128 stands for zero in the data rows.
Some points, each followed by its number:
Array([161, 108, 115, 117, 202, 110, 113,  47, 114, 136, 142,  30, 156, 121, 172, 179, 120, 125, 182, 135,  35, 149, 137,  99, 203]) 0
Array([172,  70, 131, 116, 133, 126, 148, 183, 101, 181, 141, 119, 234,  87,  16, 132, 143, 168, 188, 177,  91, 158, 131, 103, 238]) 1
Array([119, 141, 163, 109, 156, 186, 132, 130,  87, 146, 145, 194, 140,  98,  18,  62,  97, 179,  67, 149, 217, 118, 114, 132,  62]) 2
Array([158,  96, 121, 130, 145, 132, 111, 255, 139, 141, 176, 102, 216, 104,  14, 104, 128, 158, 129, 132, 166, 106, 115, 255, 143]) 3
Array([ 71, 237, 130, 149,  86, 174, 160, 186, 147,  72, 100, 129,  54, 195, 217, 188, 142,  53, 196, 104, 188, 177, 152,  78, 159]) 4
Array([122,  92, 125, 147, 255, 127, 127,  54, 134, 109, 118,  26, 121, 165, 168, 196, 131,  89, 179, 127,  79, 132, 149, 123, 115]) 5
Array([110, 148, 114, 173,  88, 139, 110, 187, 174, 102, 109,  96, 125, 154,  32, 142, 128,  83, 125, 121, 156, 152, 128,  77,  94]) 6
Array([110,  60, 124, 145, 108,  97, 109, 216, 146,  99, 112,  84,  95, 141,  86, 123, 144,  89,  65, 118,  45,  92, 129, 123,  80]) 7
Array([176,  85, 143,  89,  57,  99, 168, 227,  50, 184, 143, 136, 161,  84,  76, 141, 152, 187, 184, 209, 218, 165, 122, 255, 255]) 8
Array([171,  90, 158,  66, 161, 137, 164, 138,  60, 184, 124, 232, 171,  59, 115,  76, 141, 225, 111, 175,  62, 139, 109, 228, 228]) 9
Array([ 53, 109, 138, 138, 227,  83, 133,  69, 139,  77,  78, 113,  71, 184,  84, 160,  89,  41, 147,  83, 200, 104, 138,   0,  25]) 10
Array([115, 132, 124, 132, 145,  89, 121,  87, 154, 128, 129, 159, 122, 125, 148, 114, 150, 142, 111, 110,  96, 137, 123, 163,  49]) 11
Array([ 76, 192, 152, 128, 153, 132, 142, 248, 129, 103,  89, 172,  98, 151, 207,  83, 119, 116,  55,  72,  97, 128, 131,   0,   1]) 12
Array([156, 203, 113, 123, 109, 117, 137, 113, 136, 142, 154, 141, 131, 113, 115, 112, 139, 128,  74, 112, 149, 100, 121, 188, 142]) 13
Array([141,  92, 111, 137, 235,  77,  93, 126, 162, 149, 137,  98, 178, 117,  15, 132, 136, 151,  92, 135,  86, 115, 133, 129, 174]) 14
Which five points above are nearest to each new point, looking only along the 7 directions in which the numbered points spread most? Their numbers follow each, nearest first.
Array([124, 255, 123, 144, 197, 160, 144, 135, 130, 112, 130,  18, 102, 145, 183, 170, 143, 102, 184, 138, 142, 137, 137, 178, 188]) 13 0 5 4 11
Array([113, 103, 168, 102, 165, 135, 135, 113,  55, 152, 143, 239, 185,  95,  22,  49,  86, 206,  34, 139, 112, 112, 109, 160,  20]) 2 11 13 9 14
Array([171,  61, 116, 117, 141, 149, 117, 167, 132, 140, 147, 147, 187,  97,   0,  99, 121, 146, 146, 132, 119, 145, 118,  67, 129]) 14 1 6 3 2
Array([ 90, 170, 132, 134, 167, 200, 103, 189, 112, 112, 133, 138,  96, 148, 186,  83,  95, 123,  49,  90, 164, 128, 129, 125,   0]) 11 12 13 6 7
Array([ 73, 225, 130, 155, 164, 146, 144, 129, 165,  71,  84, 118,  64, 188, 154, 169, 121,  80, 188,  91, 254, 144, 147,  99,  97]) 4 6 10 11 13
Array([ 98, 144, 123, 143,  14, 125, 105,   0, 184,  94, 108, 104,  97, 176, 255, 172, 142,  86, 146, 104, 193, 144, 137,  47,  49]) 4 11 5 10 13
Array([108, 149, 135, 126,  12, 139, 202, 133, 140, 102, 112, 126, 121, 166,  99, 195, 116,  76, 233, 127,  41, 178, 153, 102, 168]) 4 6 0 13 5
Array([163, 143, 137,  99,  65, 135, 124, 202, 103, 168, 147, 103, 176,  83, 149, 112, 170, 172, 121, 177,   0, 128, 127, 206, 214]) 9 13 1 3 8
Array([160, 136, 108, 153, 148, 125,  87, 255, 163, 129, 130, 104, 109, 117,   0, 122,  94, 127, 115, 144,  99, 128, 123, 169, 127]) 3 6 7 14 13
Array([109, 195, 113, 147,   3, 133, 140,  37, 154, 115, 137,  84,  59, 175, 141, 144, 118,  73, 124, 110, 210,  97, 138,  92,  94]) 4 6 13 11 10
